In the rows, 128 means zero.
Each path is a new rotation, seen through one point. The rows after it are directions, each followed by how far the rotation turns it, in degrees per step (0 if it stays put).
Each turn is a multiple of 5 degrees from 10 to 175, or 0.
Each row of a path follows its step; steps can be skipped.
path 1
step 3: [119 120 128 139 136 126 136 131 135 143 134 129 127 131 131 134 129 132
 134 126 128 132 129 121 127 122 125 129 127 132 129 131 132 131 132 123
 135 133 128 132 129 123 136]
step 6: [120 118 127 130 129 131 134 128 124 137 132 132 117 137 125 129 129 129
 132 137 127 127 128 125 127 133 134 122 130 122 127 134 123 118 127 134
 121 138 133 132 134 124 129]
step 10: [130 127 125 129 127 127 130 122 129 119 124 128 132 130 131 122 123 120
 133 131 131 125 126 131 132 124 120 129 133 128 124 119 116 136 121 130
 132 125 122 141 120 136 130]
step 13: [122 119 137 139 131 122 129 131 124 129 129 133 133 119 133 124 132 133
 129 124 124 128 129 136 136 121 123 131 125 122 124 121 125 130 131 126
 136 121 129 135 124 130 123]
step 19: [121 125 118 122 130 133 120 130 132 131 137 132 133 120 129 123 121 123
 125 124 118 134 132 128 125 124 125 126 118 130 123 125 124 124 131 124
 133 124 131 138 129 120 127]
step 20: [126 124 129 131 122 136 134 120 128 132 127 115 132 138 123 127 128 125
 128 129 132 141 129 124 122 119 126 124 130 133 130 124 121 133 127 126
 124 133 129 129 122 128 136]
step 24: [142 129 127 121 135 133 130 127 130 131 122 135 119 127 138 122 128 135
 137 123 126 131 123 131 128 128 126 121 126 121 119 128 131 131 126 130
 128 119 123 130 130 124 125]
step 25: [125 130 129 134 125 132 126 130 133 126 132 136 143 133 130 124 128 126
 139 128 118 122 131 126 124 118 132 129 124 135 131 130 124 130 119 137
 131 119 130 127 125 126 130]
step 33: [126 116 129 131 134 132 128 134 131 125 139 139 124 134 127 137 125 134
 134 131 124 131 121 124 130 135 135 129 130 134 125 126 125 127 127 129
 134 130 123 134 118 128 129]
step 34: [129 122 131 122 127 131 124 122 132 131 136 120 120 124 132 133 126 122
 132 119 137 129 139 126 126 123 129 128 126 133 123 132 132 134 120 130
 127 120 121 131 132 119 125]
Speeds:
[125 129 130 126 125 128 124 128 127 129 128 126 128 126 125 126 127 128
 128 129 127 126 131 126 131 126 126 129 127 129 129 128 124 130 129 129
 128 124 127 127 127 129 127] => 120
[127 130 128 129 129 128 128 126 128 128 126 128 128 127 128 128 128 128
 131 129 126 132 127 126 126 123 127 128 128 129 131 126 130 126 131 128
 129 127 127 129 130 130 127] => 65
[125 127 128 128 127 130 127 127 127 128 130 131 129 128 131 129 128 126
 125 129 124 126 127 130 126 130 130 129 126 129 130 127 128 126 127 129
 129 127 128 127 127 132 128] => 175
[129 129 127 125 130 131 128 130 130 126 130 129 129 127 129 128 125 128
 132 128 130 125 126 126 128 128 127 128 129 130 127 131 129 128 125 129
 129 128 126 127 127 130 128] => 45
[126 128 129 130 131 129 127 129 128 126 130 128 129 132 129 131 129 130
 128 130 128 127 130 128 132 124 127 128 130 126 127 126 127 128 129 129
 129 130 129 126 128 130 129] => 145
[131 128 125 129 126 129 125 126 126 131 127 129 130 130 127 129 127 125
 129 129 130 128 128 130 129 127 125 132 127 128 127 126 131 127 127 129
 128 126 128 127 127 127 131] => 145
path 2
step 1: [128 126 123 122 131 128 136 136 128 127 130 124 128 118 130 119 141 133
 133 122 129 116 140 131 128 130 128 130 126 121 129 131 127 128 128 129
 134 129 136 120 126 123 125]
step 5: [127 134 124 132 136 125 132 128 128 124 132 125 123 115 133 125 128 134
 130 122 120 129 134 130 130 123 123 126 127 126 120 132 129 127 122 132
 136 131 144 131 128 122 129]
step 9: [124 128 123 130 127 118 126 131 130 128 129 126 126 116 132 120 135 132
 130 130 128 136 133 125 132 114 122 125 126 124 130 133 131 128 140 129
 135 129 136 128 135 130 121]
step 11: [135 131 125 124 139 127 121 129 119 122 122 126 127 126 138 123 119 127
 122 127 126 130 135 134 132 123 125 131 124 131 114 132 133 125 128 130
 137 125 133 129 132 125 132]
step 14: [125 117 123 124 131 122 129 131 123 134 135 131 128 125 129 132 130 133
 123 119 131 128 132 138 133 133 125 133 130 128 123 125 130 133 133 121
 126 139 139 119 130 128 120]
step 20: [125 123 116 128 141 129 132 139 124 129 124 132 121 131 130 129 127 131
 136 124 130 131 138 127 127 123 125 126 129 121 126 128 131 134 129 129
 124 135 136 121 134 124 121]
step 28: [134 126 127 126 127 124 135 136 124 125 114 131 131 130 127 119 134 138
 132 120 128 129 134 131 128 121 129 130 120 126 120 129 138 131 134 131
 135 123 132 133 129 127 125]
step 36: [137 124 129 127 125 123 126 131 136 132 128 122 135 128 125 126 131 126
 126 130 123 136 128 133 136 126 117 133 126 136 119 132 138 129 138 135
 137 130 128 128 128 134 124]
step 37: [123 128 123 130 136 126 126 133 126 130 128 122 127 128 129 128 137 129
 132 129 129 124 126 130 128 124 118 139 131 124 118 133 126 123 123 132
 137 126 139 118 127 118 126]
step 38: [135 126 130 137 132 123 127 136 131 128 124 123 123 119 129 127 119 130
 122 124 119 132 130 130 126 129 126 124 132 134 121 127 128 121 116 138
 130 123 133 122 136 133 129]
Speeds:
[129 127 127 126 128 126 125 126 128 126 127 130 127 130 128 126 128 127
 131 129 127 126 129 126 129 127 128 124 127 132 127 127 129 127 129 128
 130 125 131 131 129 128 128] => 170
[132 130 127 130 128 128 129 128 128 129 129 129 128 130 127 128 126 125
 132 130 128 128 131 129 131 130 125 129 130 127 130 130 126 129 129 126
 128 128 128 128 130 129 126] => 110
[128 127 128 130 131 130 125 126 129 129 129 129 128 127 130 130 127 126
 127 126 127 129 130 129 128 127 128 127 127 129 126 129 129 132 125 127
 124 130 130 129 130 131 129] => 120
[126 122 129 128 128 130 128 127 127 127 130 130 126 128 126 127 127 128
 128 130 127 128 129 129 128 130 128 131 129 130 130 130 129 127 128 130
 125 127 130 128 126 125 126] => 170
[127 129 128 128 128 130 128 125 130 125 126 130 130 126 127 127 126 125
 128 129 125 129 125 128 130 126 127 129 129 128 126 127 129 126 125 129
 129 130 128 126 129 125 129] => 55
